Each path below is one point turned by a fixed rotation once a step. After each direction that follows a path, write how fast that rotation turns it, in degrees per step (0 if it stays still).
Each turn is a multiple of 5 degrees from 10 to 175, or 0.
Each row of a path follows its step; steps can be skipped.
Rotation 1:
step 0: [ 40 -22  14  30   9   3 -25 -15  31   2  11  -2  -7  -7  -4  -1  -4  14
   9   3 -11   7  10  -7  43  10   2 -38  24 -35  -7 -23  -2   0 -16 -12
  21 -16  38 -10  11  16   3  -2 -10   8 -22  -6   0   3  30   7 -20   5
 -16  27  15   6 -32  35  -4   9 -21   8  -5   0 -30]
step 1: [ 25 -30 -10 -30  31  21  31   7 -24  10  17 -19  -2  -3  15 -12  13 -10
  -9 -17  12  10   9 -13  17   8 -13  25  37  -7   0  17 -16   0  -2 -25
  32 -29  15   1  -2   3  -1  19  -8   5 -27 -12  22  13  -1   1 -29  -8
 -25  22   9  24  17 -16 -35 -31 -11  11  -4  19  -6]
step 2: [ -2  -3   2  -3  13 -30 -14 -30  39  23 -14   9 -12  20  36 -22   7  16
 -17 -21  -7   2  11 -11  18  12  -5   1  33   3  -2 -32 -12  10 -10 -37
  24 -21  -5  -9   5 -11  20  12  30 -13  -1  -9 -13 -29  -6   0 -18   7
  -5   6 -13   7  25   3  12 -11 -25  30  29 -19 -26]
step 3: [ -3  -7  -9  -2  11  -5  18 -10  -3 -37  12 -33 -10  -4  14 -30 -20   4
 -21 -10  25 -30  27   5  21   0  -1  -2   8   7  14  -3  -8 -13  -8 -19
  41   3  34  24   4   4  11   2 -20   5 -14 -17  -2  11 -25  -2   3  -3
   0  33  19  11 -16  21   4  10 -18  35 -11 -53   1]
step 4: [ -5   3  23  -9  17  15  -1   3  17  -9   2  -3  -1  20  30  28   0  -3
 -19  11  10  -4  29   3  28   3  22  11   9  -8  -2 -31  -9   9 -28 -18
   0   1  20  -5   6  20  10  37   5  21 -26  22 -28  23  23 -35  -5 -22
   1  20   1  19   1  16  -5 -48   0  -6   8  -6 -41]
step 5: [  1  -9  20  -4  14 -12   8  22 -14  -8  10 -46   5  -1  25 -10  -9  10
 -17   3  -4  17   9 -22  -9  -8  -8  -2  18  41   5   6  -4  50   3   2
  22 -16  13 -12  -9  11  -4  32   1   1 -24 -15  28  -4  13   8 -24  -3
   7   8 -28 -15  12  15 -11 -28 -19  14  24 -49   9]
step 7: [ 11   2  -2  19  20  23  23  33   7  -5  11 -33  -1  -9  34 -13  -9  11
  13  -6  -7  37   0 -34  27   2   4  14  -9   8 -17   4  -6  11  -4   0
   4 -19  34  18  -2  -2  11  27  -5  31  17  13 -13  -6  -8 -18 -12   0
 -29  24   3  25 -42  26 -18  19   2  20   1 -20 -10]
step 8: [ 29   2  18 -11  26 -15   7   1  -1  20  11  -9 -22 -16  -4   9 -34  11
 -15   8 -13   3  37  -4   5  39   1  15   4  -1  23 -18 -29  26 -17  -2
  24   8  21 -17 -11   7  12   8  12  -2  18  18  -8 -23  34  26 -21 -10
 -40   6   6  -2   4   4 -20 -39  14  21  -1   8 -20]
step 11: [  3  -5  11 -16  -5  23   4 -19   8   6  17  -7 -16  -1  25 -34  -1 -12
  -7 -23   3  18  -3 -32  10 -11 -12  24  22  19  -5 -22 -13   9   0 -29
  47 -34  23 -19 -15  41   8   9  -3   6 -10  15  -2  -2 -23 -17  -5  -3
 -25  16   7  28  10 -10   3 -34  16  25  -8  -2  -1]
Directions:
[-3 -5  6 -1 -1 -7  2 -1 -8  1  2 -1  2 -8 -4  6 -6 -1  1 -7  3 11 -3  3
  1  4  1  2  3  2 -1  3  0  4 -2  1 -2 -5 -4 -8 -4  3 11 -2  6 -7  4  3
 -3  1 -1  2 -1 -4  3  7  0 -3 12 -8  7  2 -1  0  4 -6 -3] -> 110
[  0   0  -1  -3  -6   9   2  -5   0  -7  -2  -5  -1   9  -4   5  -2 -10
  -6   3   3  -4   6  10  -6  -2   4  -9   2   5   0  -5   9   5   1   3
  -3  -5   2  -6  -5   7  -5   3   5  -2   0  -1   0  -2   4   3   8  -1
  -1   4  -3   3   0   4   2   0   2  -3  -4  -6  -2] -> 65
[-8  4 -2 -1  1  3 -9  2 -4 -1  4  8 -5 -3  9 -6  6 -6 -4  5  2 -2 -2  3
 -6 -2  8 -2 -1 -1 10 -2 -1 -1 -5 -7  4  1 -3  0  0  3  4  2 -3  5 -7 -3
  4  4 -3 -7  5 -7  0  1 -2 -2  9 -2  3  5 -4  3  2 -7 -4] -> 40
[ -6   2   6   0   3  -6  -7  -2  -2  -2  -2  -3   2   0   2  -1  -1  -3
   7  -2  -1   6   4   6  -5   7  -1   3  -1   1   2   4 -12  -2   7   7
   0   6   5  -8  -5   2  -1  -1  -6   2  -6  -2   2   3   7  -2   1  -2
  -2   2   5   4  -6   7   5  -5  -4  -5 -10   4  -7] -> 90
[ 1 -2  2  2 -1  0 -7  4 -1 -3 10 -4  0 -4 -1  2 -3  4 -2 -7  6 -3 -5  9
  6  1  0 -1 -4 -6 -7 -2  6 -6 -5  0 -8  1  0  4 -4  6  0  5  6  5  0 -5
  4  3 -4 -2  1 -5 -2 -2 13  5 -5  5  4  5 -5  4  3  4  3] -> 110
